(in the rows, 128 means zero)
One turn moves every row onto another: examples first, then more rows asked:
q371: [142 151 111 143 143 138 105 146 116 147 151 118 103 125 127 125  98 134
 117 100 159  98 107 160 134 171 172 109 125]
q223: [145 153 126 157 146 140 123 133 118 143 146  98 125 109 145 141 104 129
 114  96 147 106 119 165 120 168 177 111 114]
q111: [153 150 115 127 116 125 138 144 118 152 141 141 128 115  98  61 120 151
 136 134 132 140 122 136  92  89 132  90 135]
q60: [128 117 105 130 143 124 124 115 119 140 142 112 125  95 154 127  83 112
 175 124 118 106 107 145 141 141 132 153 123]
q660: [152 141 135 164 126 128 131 117 109 115 110 119 105 164  86  66 145 155
 123 158 148 110 132 112 129 117 124 137 123]
q954: [111 133 126 114 122 120 138 124 114 174  89  99  93 138 113 139 103 161
 121 133  74 103 135 100 139 141 148 136 126]
q706: [138 151 127 136 155 131 161 106 160 119 139 147 144 136  95 135 161 123
 129 101 144 147 131 128 122  90  86 134 158]
q732: [160 138 122 172 121 143 140 126 106 128 112 130 117 164 103  59 132 137
 135 156 148 136 119 127 118 126 125 128 114]
q62: [172 164 164 156 146 139 137 106 141 101 132 145 162 124 108 149 135 128
 153 154 160 132 156 128 123 136 123 115 144]
q749: [128 123  86 128 123 126 111 129 121 135 142 123 109 101 136 123  77 125
 168 131 135  91 102 133 136 154 125 137 118]
q222: [116 130 121 104 138 122 131 125 127 171 107  86 108 123 107 146 129 138
 104 114  69 115 136  77 123 147 132 123 115]
q14: [117 166 172 119 147 127 108 120 104 173 129 101 107 156 118 143 106 145
 126  93 105 135 123  76 148 131 136 132  93]
q396: [119 162 150 129 119 129 109 120 105 192 108 110  95 147 124 149  94 155
 104  91 111 120 121 106 140 109 141 128  97]
q695: [144 149 138 144 168 136 143 117 161 127 126 130 152 112  87 144 161 121
 137  85 161 136 140 129 135  95 106 130 161]
q569: [114 162 156 121 135 113 107  99 123 186 139 101 110 139 121 152  87 135
 117  84 119 133 116  75 129 143 136 127 108]
q480: [149 177 152 148 172 143 167 106 159 120 134 151 152 147  87 133 132 140
 149 140 144 130 171 117 106 133 115 117 140]
q73: [144 153 136 144 176 131 152 113 156 114 129 135 163 145  99 164 130 133
 163 155 153 140 168 118 117 126 117 119 137]
q406: [101 124 117 116 145 118 130 104 112 160 109 101 108 137 112 149 120 140
 119  99  79 115 129  79 128 174 147 128 131]
q772: [148 152 116 118 129 114 114 130 113 148 142 146 120 126  92  80 125 160
 121 139 132 124 140 124  94  67 126  89 127]
q846: [165 134 134 131 153 133 129 109 144 119 133 154 155 104 104 139 160 107
 135 118 142 139 135 146 133 101 109 121 175]

q111 turns into q749
q695 turns into q222
q60 turns into q660
Now find these:
q954 turns into q62
q569 turns into q706

One turn moves every row onto another: examples first, then more rows asked:
q359: [ 93 106 116 128 149 170 119 158  79 136 149 157 141 106 142 102 114 151
 119 125 139 134 128 138 131 116 136 153 118 132]
q425: [143 165 116 140  99  91 148 117 118 148 135 127 106 109  98 169 113 109
 126 139 135 116 120 113 131 111 153 139 139  99]
q644: [131 115 180 147 143 176 141 150 130 100 109 128 124 122 133 141 123 129
 149 111 119 140  86 110 117 171 117 111 104 127]
q86: [122 120 137 133 151 124 136 122  95 154  93 123  95 114 149  79 159 118
 161  92 111 149 119 120 114 159 157 140 111 109]
q519: [106 108 143 162 122 127 157 162 139 147 150 129 132 160 158 104 117 140
 171 139 102 153 128 175 126 132 109 128 107 113]
q330: [144 154 118 151 125 101 146 124 125 144 101 151 109 129 126 139 131  97
 119 136 101 165 143 137 100  99 162 128 162 142]
q882: [127 126 133 154 153 178 165 135 132  94 119 121 132 131 143 134 129 138
 141 117 138 139 111  83 112 166 119 104 103 106]
q537: [156 124 149 124 120 167 153 126 133 144 112 174  97 126 165 128 136 129
 120 106 157 147 129 126 103  86 110 135 100 101]
q631: [141 141 160 133 110 174 109 141 158 127 106 145  83 136 170 118 136 115
 116 126 142 124 137 129 101  86 101 122 113 129]
q864: [119 137 149 141 150 110 122 126  97 133  86 124 122 125 147  82 159 113
 148  85  99 137 114 124  87 114 144 132 110 108]
q525: [154 157 144 141 114 127 107  97 103 144 138 112  84 154  95 135  99 114
 108 149 149 116 105 134 152 148 123 124 134 116]
q79: [140 124 111 134 153  96 118 163 127 132 145 130 101 115 171 127 128 157
 132  80 153  89 116 154 143 148 103 135 118 133]
q293: [133 157 129 119 103 104 105  93 133 139 109  95 130 122 112 133 132 108
 120 180 107 112 117 110 143 129 126 133 108 130]
q896: [163 131 153 129 112 126 145 100 153 142 113 118  95 159 132 147 106 130
 118 105 171 129 113 133 120 138 105 103 163 146]
q724: [124 140 132 148 121  95 143 159 158 171 122 107 116 172 126 134 137 129
 136 137 146 116 155 138 130  98 121 139 171 134]
q633: [ 99 125 131 119 166 179 120 138 100 123 148 142 127 129 132  75 134 154
 120 122 134 135 147 118 147 125 133 144 105 154]
q716: [122 113 134 123 153  98 124 157 121 120 143 118 127 139 157 133 167 179
 149  86 149  91 125 134 138 119 117 120 101 120]
q53: [134 137 155 115 134 109 131 135  93 135  91 159  94 136 150  85 130 104
 141  77  93 127 105 135 115 133 150 133 146 102]
q852: [ 91 141 134  94 153 165  94 172 104 155 143 152 153 131 139  98 114 134
 129 145 138 123 140 139 129 127 133 120 124 137]
q848: [137 122 149 111 138 159 139 122 126 133 130 145  82 129 168 129 150 104
 152 127 151 150 160 125  96  93 101 128 104 105]
q457: [104  98 124 140 103 143 166 136 144 133 149 123 139 136 151 101 123 139
 190 126  95 154 146 148 121 120 136 137 108 117]
q903: [127 108 130 145 159 113 140 150 120 117 153 123  92 152 154 142 137 160
 156  65 134 101 155 128 142 130 119 132 103 111]
q311: [158 146  97 143  91 116 115  96 109 134 125 111 132 128 101 134 108 142
 111 137 123 106 115 128 168 128 151 152 125 110]
q701: [134 129 139 116 130 143  87 116 115 136  69 107 151 125 125 154 133 110
 116 122 104 116 132 107 138 159 134 125 144 150]
q654: [117 119 115 160  92 115 145 162 133 117 138 136 144 160 174 115 126 157
 169 154 111 138 125 154 110 126 139 130 138 106]
q344: [173 112  88 118 125 143 106 133 115 125 128 119 138 148 106 153 135 160
 127 123 158 108 120 142 148 139 131 124 150 155]
q510: [149 145 131 142 123 157 140 150 144 110 105 144 155 122 123 143 116 135
 155 101 113 127  87  91  91 163 130 118 103 139]
q981: [125 173 152 134 109 100 122 113 132 127 151  94 127 158  89 142 109 128
 131 155 142 100 130 112 135 106 125 133 140 123]
q558: [138 144 140 125 120  93 115 117 129 158 146 125  85 118 105 148  87 106
 123 160 106 120 124 145 162 123 142 141 114 139]
q837: [108  97 106 119 150 105 123 135 113 149 116 126 130 131 132 123  85 104
 120 158  87 127 122 144 144 135 141 128 156 158]

q359 turns into q644
q525 turns into q981
Now find these:
q848 turns into q457
q701 turns into q344
q654 turns into q53

